In the rows, zero is written as 128.
Where one turn sends some rows of the set: a few examples, then the rows asked:
bup: [102  93 124 105 111 142 117 117 109 140 117 131 125]
tasis: [140  94 118 146 123 137  99 105 135 115 144 100 102]
vafof: [132 130 137 152 123 151 150 113  94 135 105 142 144]
nepa: [114 150 112 123 151 118 138 108 115 152 149 112 155]
vevu: [126 121 141 143 137 149 123 123 145 163 164  95 139]
Vez: [140 149 118 128 120  97 115 131 118 131 132 124 165]
bozu: [138 133 138 124 114 141 145 112 114 124 127  80 156]
zope: [132 142 128 163 100 117 122 148 159 138 153 114 134]
fon: [122 117 115 177 133 135 132 131 120 134 124 101 156]
Fuz: [112 108 137 112 112 125 109 104 124 151 143 145 157]
bamo: [120 138 141 119 116 156 122 113 103 129  99 124 101]
zomo: [111 107 142 155 155 146 147 138 110 134 118 109 113]
Bafa: [153 143 102 133 121 132 108 123 144 167 141 130 104]
fav: [110 151 134 114 110 102  93 123 139 140 136 126 122]
Notaz: [119 119 144 114 157 125  97 118 131 115 144 129 103]
gume: [142 112 127 137 110 125 170  94 135 110 131 132 119]
Zot: [167 138 137 118 110 127 135 157 135 123 145 131 143]
Bekib: [136 149 143 128 101 151 140 142 111 124 154 106  96]
dadag: [108  93 132 129 137 130 143 138 120 115 152 150 112]
vize: [ 90 138 128 129 138 136 151 110 114 160 129 133 121]
sev: [137 127 145 131 104 152 105 113 153 118 148 145  99]
ved: [149 121 105 138 155 143 111 129 156 120 164 123 135]
kavi: [115 112 133 131 137 127  85 125 140 112 166 120 147]
sele: [151 125 159 142 134 153 136 122 117 109 139 154  94]
logis: [129  85 128 152 125 130 145 124 127 125 140  95  94]
semu: [129 127 105  99 130 128 108 152  98 127 132 135 116]
gigo: [148 152 140 141 103 119 168 130 117 143 149 109 111]
moko: [148 116 102 149 167 121 141 123 144 121 129 115 120]
toru: [153 131 122 110  95 156 118 137 140 128 140 148 126]
mamob: [152 133 130 176 127 113 156 140 136 146 133 132 126]

Bafa goes to vevu
bup goes to toru
zope goes to fon
Now find these:
sev goes to kavi
tasis goes to Fuz

Where one turn sends some rows of the set: a few examples, then the rows asked:
Vep: [131 130  98 162 153 146 123 136 168 126 134 124 123 138 105]
kudib: [152 130 152 115 147  98 131 115 118 125 132 143 109 124 161]
kaz: [154 108 115 138 150 152 123 128 122 123  99 158 134 116 100]
vipig: [170 139  85 122 159 155 135 117 135 127 110 118 139 120 128]
ran: [150 127 150 109 153 106 152 110 126 127 111 151 127 122 168]
Godov: [108 136 103 125 123 139 148 107 157 143  98 165 137 114 110]
sevat: [152 153  72 130 144 103 113 127 154 116 130 115 124 138 139]
lebo: [147 133 149 114 155 105 153 107 119 124 115 150 125 133 170]
Fuze: [150 130 153 112 159 120 148 103 116 121 132 153 116 144 165]
vit: [143 128 156 122 148  93 131 116 117 118 129 146 104 138 155]
Zesop: [120 154 100 124 133 148 128 120 158 125  95 176 152 117 126]
fub: [124 142  97 132 115 125 121 122 164 147 121 152 105 103 118]
Lumut: [122 131 126 140 155 126 106 115 157 118 113 158 149  90 104]
vovis: [149 141 142 106 153  99 145 103 116 123 133 127 125 142 163]
kabel: [167 124  95 140 120  97 107 117 136 135 110 131 143 125 113]
Letal: [155 118  99 123 140 125 148 119 141 125  94 120 162 159 107]
Kadab: [148 130 152 116 156 122 137  89 115 123 136 158 114 138 158]
Fus: [152 139 141 113 149  97 145 102 119 124 133 137 123 145 169]
vepi: [117 135 101 165 151 149 131 110 150 127 113 144 150 130  97]
risi: [118 134  98 164 145 130 131 124 159 124 122 118 146 152  96]
vog: [140 144 106 116 169 151 121 114 177 117 147 114 139 126 123]
Lozez: [122 161  86 116 127 129 136 126 163 139 129 111 111 129 125]
Gafu: [138 140  83 160 148 140 132 119 179 135 119 127 139 124 120]
ravu: [137 149  99 134 117 129  93 135 167 128 131 161 117 118 125]
Vanom: [153 123 147 115 141  94 145  94 138 130 128 150 124 151 167]
pudu: [132 110 113 136 137 121 119 108 139 112 130 160 143 179  97]
Tun: [112 140 111 127 111 119 118 118 154 122 115 162 155 164 102]
gan: [108 143 105 115 135 157 138 120 146 130 141 128 109 149 100]
vali: [168 109 110 132 137 139 106 125 135 126 142 129 118 154  98]
ridok: [138 142  93 120 172 160 130 122 134 102 139 129 125 161 119]
dapit: [134 123  97 134 145 123 144 107 152 119  83 172 163 133 126]
monom: [133 129  95 173 134 131 114 107 165 139 124 148 144 125 104]
Kisin: [145 129 149 113 161 114 156 114 131 120 113 149 115 135 170]
dudaf: [140 149 103 134 145 106  99 105 174 129 136 126 146 104 123]
levug: [141 146 142 114 155  98 147  95 113 119 121 134 127 141 163]
pazor: [150 127  94 146 144 123 105 131 150 120 112 171 115 100 130]
kuvag: [151 118 157 111 141  97 144 100 124 131 126 153 130 148 155]
Nipu: [148 122 154 116 142  94 143 104 122 127 128 154 120 149 160]
kav: [104 130 112 123 114 129 141 105 150 138 122 149 135 156  91]
geli: [148 128 157 106 158 121 145 100 114 122 138 146 121 145 152]
riba: [130 170  86 114 131 131 124 134 169 121 126 122 137 151 134]
neduv: [115 148 112 117 143 165 121 136 148 110 135 150 124 158 106]
muz: [112 122 127 127 154 117 135 115 168 113 104 140 170 134 100]
zitus: [150 132 150 120 151 101 134 109 113 125 133 151 108 132 164]
Kezib: [126 115 132 123 156 130 117 123 176 113 147 128 139 155  95]

kabel goes to vipig
Fus goes to Fuze
ravu goes to riba
Now find these:
Godov goes to fub
monom goes to Gafu
vovis goes to geli
vog goes to Kezib
levug goes to Kadab
sevat goes to ridok

Where one turn sends some rows of the set: a few examples, then the rows asked:
Verin: [118 134 140 129  94 147 145 133 140 139 111 124 147 121 135 157 102 140
 167 156 135 107 133 175 146 116 127 126 128 124 104 143 136 158 114 121
  86 133 158 125 120 155 135 129 140 125  97 138  89 109 168 115]
ramap: [111 126 115 116  88 148 133 143 143 138 109 131 150  99 134 159 101 136
 172 149 131 108 127 183 135 110 141 133 120 119 122 148 112 167 110 116
  94 134 168 120 118 143 139 133 150 106  98 144  93 130 158 104]
sal: [112 144 130 108 108 157 159 134 151 131 126 146 150  96 142 159 123 128
 159 152 110 111 123 151 159 115 114 125 129 120 109 131  99 161 131 124
 111 133 153 128 109 147 151 123 131 125  95 118  98 106 161 119]
dovo: [137  92 110 159 127 119 103 105 180 106 167 132 125 106 129 136 156 144
 101 109 110 169 106 135 145 114 110 108 138 158 112 110 134 139 114 155
 122 108 139  97 105 169 176 113 141 111  98 130 116 102 126 148]
doz: [150 111 134 150 122 139 105 140 166 114 145 104 136 123 160 135 123 138
 110 111 107 126 136 126 134 135 169 113 128 125 132 142 128 127 133 123
 131 109 103 107 111 160 151  95 213 126 117 109 157 127  86 132]
Raveg: [115 133 115 119 102 151 151 133 135 125 101 128 150  99 124 166 101 110
 171 152 129  94 116 181 149 105 135 113 121 115  99 137 114 159 117 126
  96 135 166 124 110 148 138 133 143 117  93 138 108 114 141 114]
doki: [130  98  79 155 127 131 132 150 145 133 151  93 142 119 147 145 111 152
 121  96 139 184 113 143 138 126 137 115  89 109 177 112 113 170 100 141
 156 134 155  80 114 178 135 117 147 115 117 107 143 119  91 112]
zesod: [113 127 130  99  91 154 145 153 155 126 133 148 145  99 143 162 121 148
 155 146 109 114 114 152 132 111 122 136 135 129 116 141 104 163 108 117
 105 138 147 131 106 142 157 124 145 125 102 125  92 122 175 112]
gugom: [134  99  81 172 129 115 124 129 155 127 171 103 157 129 141 154 131 157
 135 107 130 177  95 130 141 129 124  93 109 105 172 110 120 155  94 157
 146 123 147  94  98 175 123 112 161  95 118 108 132 116  90 109]
gupa: [102 134 130 127  82 159 142 156 143 139 132 120 154 102 139 165 104 138
 165 142 141 118 112 158 119 116 113 132 116 109 145 153 100 180 115 128
 109 138 174 136 105 146 144 130 152 121 111 120 103 131 166 102]
pufi: [102 142 129 125  98 153 155 156 140 143 135 124 158 107 142 166 107 130
 170 157 132 106 106 144 140 123 104 117 119 101 129 146 103 174 127 133
 119 140 168 137  93 149 139 121 139 137 118 114 111 118 141 109]
femuf: [154 101 110 152 134 131 117 143 165 113 136  95 148 131 153 127 126 139
  97  86 129 123 145 150 130 113 149 115 117 120 146 145 143 126 130 109
 127 135 123  87 127 151 162  91 192 122 128 119 150 122  83 138]
Nek: [142 115  79 169 139 133 137 145 151 134 169  79 136 127 143 148 124 161
 116  86 141 165 106 134 124 116 120 105  88 116 166 107 115 156  88 141
 141 140 143  86 117 156 148  96 160 129 119 124 124 104  87 112]
dorim: [125  94  72 133 121  92  89 139 145 133 117  91 140 115 114 149 107 132
 110 116 142 172 111 152 112 110 136 140 121 151 103 111 118 147 118 108
 129 108 170  81 102 156 136 131 147 125 106 147 128 138  74 129]
leb: [149  89 144 150 124 142 110 155 176 113 125 103 139 133 164 143 136 125
  90 104 110 146 131 133 124 119 167 101 135 141 141 143 134 137 124 133
 148 122 122  89 122 160 154 111 191 117 130 105 155 119  95 138]
Memev: [138  94  73 154 115  87  93 122 154 123 130 100 158 122 108 160 124 122
 120 118 131 156  87 153 115 107 132 118 138 144 104 112 130 133 113 121
 118  98 157  94  93 154 126 126 166 100 112 150 127 137  70 130]
buso: [143 109  69 143 131  94 106 135 148 136 126  83 150 127 120 149 119 142
 108 104 132 146 115 144 115 100 136 137 119 146 102 106 119 127 117  97
 120 109 149  85 115 134 140 106 170 122 109 157 113 123  65 122]
pemo: [115 140 148 130  90 161 160 156 139 138 128 110 161 130 144 165 102 133
 156 147 137 109 118 155 131 115 107 129 127 110 127 151 127 164 123 126
 106 136 158 136 117 161 135 126 158 135 111 112 111 116 172 119]
ratoz: [133 116 128 158 132 144 104 115 176 118 166 105  91 113 133 134 144 141
  97 119 111 161 104 131 130 107 112 112 136 170  97 108 136 143 101 156
 125 115 125  99 108 158 176 120 148 127  95 136 121 105 126 134]
Bizeg: [124 134 136 124  91 163 149 159 140 118 123 130 148  93 134 155  98 111
 164 142 127  81 119 165 131 120 131 113 130 110 120 156 121 157 127 138
 102 135 166 140 101 152 150 121 145 145 117 130 123 114 137 130]
Vepe: [137 128 106 163 136 139 131 123 141 139 165  74 133 130 138 157 124 146
 136 106 127 183 103 134 135 123 135  97  93  99 160 106 111 157  91 161
 145 135 141  87 112 176 133 131 175  96 115 120 134 110 103 104]
Tal: [154  96 113 154 115 123 107 146 172 102 156 122 159 124 152 137 130 130
 105 102 110 126 119 134 127 130 156 111 145 128 146 145 145 125 130 128
 128 108 127 102 104 172 145  96 191 107 126 108 162 130  81 147]
badu: [133 110 100 166 128 130 129 150 155 143 149  84 128 130 147 159 126 153
 123 116 125 189  97 132 125 123 148  97 105 124 162 104 116 162  80 157
 159 126 148  75 108 166 122 132 147 110 121 121 122 108  84 105]
leze: [129  92 139 156 127 125  91 125 187 123 138 119 109 120 148 131 153 146
  92 127 106 177 123 133 128 112 127 101 141 169 105 124 134 144 110 144
 139 120 139  82 108 152 173 122 141 131 114 127 115 104 112 141]
Zekam: [134 110 108 157 142 127 108 121 175 125 163 103 120 126 135 127 155 157
  87 106 123 163 121 135 130  96  93 119 122 160 114 119 136 139 115 128
 122 132 142  82 114 144 189 105 138 129 113 133 111 107 119 138]
Tupu: [133 126  98 146 120  93  86 128 144 144 131  81 135 135 114 153 114 134
 125 139 130 158 105 141 109 108 142 130 132 138  93 115 128 133 117 114
 115 104 152  91  96 143 125 137 171 108 117 159 127 141  63 116]
Sibi: [148  75 115 126 132 125 106 154 161  98 127 118 145 120 156 135 116 135
  97  95 117 132 135 143 130 125 156 123 131 131 133 148 137 136 128 107
 138 131 125  94 107 163 157 101 186 133 126 102 166 139  87 143]
simen: [126  76 114 137 140 132 101 119 172 104 154 125 107 106 141 129 141 151
  93 104 118 176 118 141 139 111 107 110 125 158 111 118 128 153 101 138
 138 143 144  86  99 164 183 114 128 138 104 124 123 106 129 139]
kedo: [127 133 141 129  82 151 149 155 134 127 117 113 154 113 132 168  91 133
 167 141 137  99 121 160 127 124 138 122 127 115 111 148 118 149 110 124
  94 131 151 143 111 156 132 117 161 154 107 135  99 106 161 126]
zufi: [126 116 137 116  86 158 136 160 148 114 128 134 141  88 140 157  96 134
 165 132 126  92 124 163 123 119 142 115 126 113 129 161 111 158 104 127
  99 145 157 137 109 147 153 118 166 138 115 134 106 121 161 120]
dov: [120 145 132 114  95 156 168 154 139 137 130 128 146 117 144 165 107 146
 159 151 119 114 115 147 141 115 119 133 130 125 116 130 121 162  98 120
 103 130 141 133 111 156 130 117 137 132  96 122  90 106 173 112]
rul: [137 103  98 147 112  96  92 138 148 143 107  83 149 129 126 165 119 128
 116 127 125 176 103 141 115 113 163 115 125 146 107 105 108 139 115 115
 139 101 158  83 106 149 122 134 171 120 118 146 117 125  67 127]

gugom goes to Tal
Bizeg goes to Raveg
doz goes to Tupu
Now find these:
leb goes to rul
zesod goes to gupa
Verin goes to dov
Zekam goes to Nek
simen goes to doki

Where one turn sends some rows of the set: a few examples, then the rows asked:
vulu: [181 132 160 113 175 135  87 104 181 161  84 148 122 131 118 127 132 145]
zefo: [186 131 144  99 122 134 139 112 154 150  96 106 134  94 173 128 142 119]
fudoz: [196 126 122 104 168 133 116  99 175 169  83 114 152 128 163 149 106 116]
sasam: [196 141 141 101 124 129 124 121 153 141  76 109 143  97 179 119 137 126]
Meb: [178 128 101 108 142 130 145 151 162 143  99  99  97 109 129 103 109 140]
muvug: [182 137 151 123 180 134  91 106 189 149  86 157 129 120 106 128 135 142]
sorar: [175 117 132 115 180 143 148 147 165  99 115 128 138 122 120 116 108 152]
vadu: [162 133 111 108 135 133 114 104 157 101  91 110 150 107 111  87 126 100]
febuz: [191 130 142  98 121 130 141 129 157 147  84  99 148  99 170 122 137 126]
Siz: [192 137 140 103 129 132 133 124 153 160  89 101 143  96 176 121 140 125]
Kegek: [166 124 100 102 128 174  95 119 179 147 108 150 136 116 154 152 110 143]
fofu: [186 127 154 119 171 131  91 104 190 157  82 146 127 136 112 119 128 146]
Bes: [164 152 140 102 167 121  99 133 173 153  98 128 157 128 120  70 119 143]
bara: [172 132 102  93 134 144 123 100 151 111  98 104 146 103  98  86 132 115]
pas: [167 125  91 104 123 162  89 125 165 149 103 157 140 108 146 148 107 151]
punum: [194 129 156 121 173 144  89 104 183 151  92 152 121 140 120 114 127 141]
liti: [168 118 126 112 189 135 152 144 158 110 108 126 136 125 127 119  95 149]
Domev: [169 135  99 108 127 166  95 111 160 144 104 165 146 106 149 147 116 153]
luz: [161 121 125  88 178 161  89 135 142 149 107 133 146  97 110 148 107 150]
nupun: [165 128  88 101 125 163  92 109 169 147  99 150 142 102 150 147 103 145]
lepi: [167 124 138 110 181 135 152 146 155 113 114 136 136 136 126 108  94 135]
nudit: [173 131 104 102 143 133 110 111 151 111  89 105 143 111  96  83 130 104]
ses: [166 125 124 115 190 144 148 148 162 116 114 135 142 132 125 113 102 153]
mido: [165 119  95  97 120 129 115 119 164 130  44 125 155 119 122 128 140 137]
Gid: [161 132 104  96 141 136 108 104 147 111  90 103 152 112 103  88 132 105]

zefo goes to vadu
pas goes to Siz
Now find these:
luz goes to fudoz
febuz goes to nudit
lepi goes to muvug

